[[ 42.5   1.9 -15.1 -12.2  -1.0  10.1 -30.7]
 [ 28.9  29.3 -12.8  22.2  -6.6   9.1 -37.2]
 [-50.4  31.9 -15.7  24.3   1.7 -33.8 -14.7]
 [ 43.6  17.4 -13.2   8.9  -6.7  16.0 -36.2]]
:
[[ 43.6  17.4 -13.2   8.9  -6.7  16.0 -36.2]
 [ 42.5   1.9 -15.1 -12.2  -1.0  10.1 -30.7]
 [ 28.9  29.3 -12.8  22.2  -6.6   9.1 -37.2]
 [-50.4  31.9 -15.7  24.3   1.7 -33.8 -14.7]]

[[-25.6  13.2]
 [ -0.7   1.2]
 [ 41.1 -18.0]
 [ 30.5 -12.5]
 [ -1.8   2.4]
 [ 29.0 -13.5]
 [ 16.1  -6.0]
 [ 10.0  -4.2]
 [ -4.3   3.3]
 [-25.4  11.4]
 [-12.2   5.2]
 [ -7.1   5.2]]
:
[[ -7.1   5.2]
 [-25.6  13.2]
 [ -0.7   1.2]
 [ 41.1 -18.0]
 [ 30.5 -12.5]
 [ -1.8   2.4]
 [ 29.0 -13.5]
 [ 16.1  -6.0]
 [ 10.0  -4.2]
 [ -4.3   3.3]
 [-25.4  11.4]
 [-12.2   5.2]]

[[-14.7 -15.4 -10.1  -9.1 -11.7   3.4  -8.9  -5.9]
 [ -9.4  -9.5  -5.4 -11.2  -8.0  16.8  17.4   9.9]
 [ -8.5 -19.1 -33.5  21.5  14.6  -6.6  45.5 -28.1]
 [  3.6 -13.7  -2.7   8.5   1.0  -3.2  27.7   0.8]
 [ -2.8  14.5  19.3   5.7 -29.6 -38.0 -51.7 -34.7]
 [ -8.9 -25.4 -25.3 -13.2  16.9  37.4  39.5  25.9]
 [  1.7  -2.8  -4.1  -1.3   8.8  10.6  14.5   9.9]
 [ 18.5  15.0   7.7   9.9  22.7   6.3  24.3  16.5]
 [-11.0 -34.3  -4.7 -47.9 -29.9  39.3  50.8  11.0]
 [ 26.9   6.0  18.2   1.5   1.5 -28.8 -22.0 -31.5]]
:
[[ 26.9   6.0  18.2   1.5   1.5 -28.8 -22.0 -31.5]
 [-14.7 -15.4 -10.1  -9.1 -11.7   3.4  -8.9  -5.9]
 [ -9.4  -9.5  -5.4 -11.2  -8.0  16.8  17.4   9.9]
 [ -8.5 -19.1 -33.5  21.5  14.6  -6.6  45.5 -28.1]
 [  3.6 -13.7  -2.7   8.5   1.0  -3.2  27.7   0.8]
 [ -2.8  14.5  19.3   5.7 -29.6 -38.0 -51.7 -34.7]
 [ -8.9 -25.4 -25.3 -13.2  16.9  37.4  39.5  25.9]
 [  1.7  -2.8  -4.1  -1.3   8.8  10.6  14.5   9.9]
 [ 18.5  15.0   7.7   9.9  22.7   6.3  24.3  16.5]
 [-11.0 -34.3  -4.7 -47.9 -29.9  39.3  50.8  11.0]]

[[  3.2  -0.3]
 [-10.0 -38.9]
 [-14.3 -44.9]]
:
[[-14.3 -44.9]
 [  3.2  -0.3]
 [-10.0 -38.9]]

[[ 37.9  40.7  40.7  40.8  40.5  41.2  41.6  40.8]
 [ 28.1  27.8  27.8  27.8  26.9  29.2  29.9  28.0]
 [-14.5 -11.1 -11.6 -10.9 -11.3 -11.1 -11.2 -11.7]
 [ 39.7  41.6  41.4  41.7  40.7  41.8  42.5  41.5]
 [ 52.4  52.1  52.2  52.1  52.2  52.2  52.0  52.2]
 [-20.8 -22.1 -22.1 -22.2 -21.7 -23.1 -24.4 -22.4]]
:
[[-20.8 -22.1 -22.1 -22.2 -21.7 -23.1 -24.4 -22.4]
 [ 37.9  40.7  40.7  40.8  40.5  41.2  41.6  40.8]
 [ 28.1  27.8  27.8  27.8  26.9  29.2  29.9  28.0]
 [-14.5 -11.1 -11.6 -10.9 -11.3 -11.1 -11.2 -11.7]
 [ 39.7  41.6  41.4  41.7  40.7  41.8  42.5  41.5]
 [ 52.4  52.1  52.2  52.1  52.2  52.2  52.0  52.2]]

[[-34.7 -36.0 -34.5]
 [-32.6 -33.5 -32.9]
 [-33.4 -32.4 -32.8]
 [ 32.9  34.9  32.5]
 [-33.7 -33.2 -33.6]
 [-31.8 -33.4 -31.5]
 [-31.2 -34.6 -30.9]
 [-34.0 -35.7 -34.2]
 [ 34.4  34.7  34.2]
 [ 38.2  42.4  38.3]
 [ 31.3  31.7  31.7]]
:
[[ 31.3  31.7  31.7]
 [-34.7 -36.0 -34.5]
 [-32.6 -33.5 -32.9]
 [-33.4 -32.4 -32.8]
 [ 32.9  34.9  32.5]
 [-33.7 -33.2 -33.6]
 [-31.8 -33.4 -31.5]
 [-31.2 -34.6 -30.9]
 [-34.0 -35.7 -34.2]
 [ 34.4  34.7  34.2]
 [ 38.2  42.4  38.3]]

[[ -8.6  -2.4  17.3  -5.3  -9.7 -12.9  -0.7  18.1   3.6]
 [ -3.2 -18.3   1.9  20.1 -31.4 -32.0  13.2   2.3   7.6]
 [  7.9 -36.4  16.5  28.5 -12.8  -7.0  30.6 -45.7  18.1]
 [  7.6 -12.8  -4.2  16.7   1.5   4.0  13.3 -22.1  11.9]
 [  7.9 -36.5  16.9  28.4 -12.6  -7.0  30.9 -45.3  18.4]
 [ 11.4   3.9 -25.6   8.9  13.9  26.5   5.6  12.2  11.7]]
:
[[ 11.4   3.9 -25.6   8.9  13.9  26.5   5.6  12.2  11.7]
 [ -8.6  -2.4  17.3  -5.3  -9.7 -12.9  -0.7  18.1   3.6]
 [ -3.2 -18.3   1.9  20.1 -31.4 -32.0  13.2   2.3   7.6]
 [  7.9 -36.4  16.5  28.5 -12.8  -7.0  30.6 -45.7  18.1]
 [  7.6 -12.8  -4.2  16.7   1.5   4.0  13.3 -22.1  11.9]
 [  7.9 -36.5  16.9  28.4 -12.6  -7.0  30.9 -45.3  18.4]]
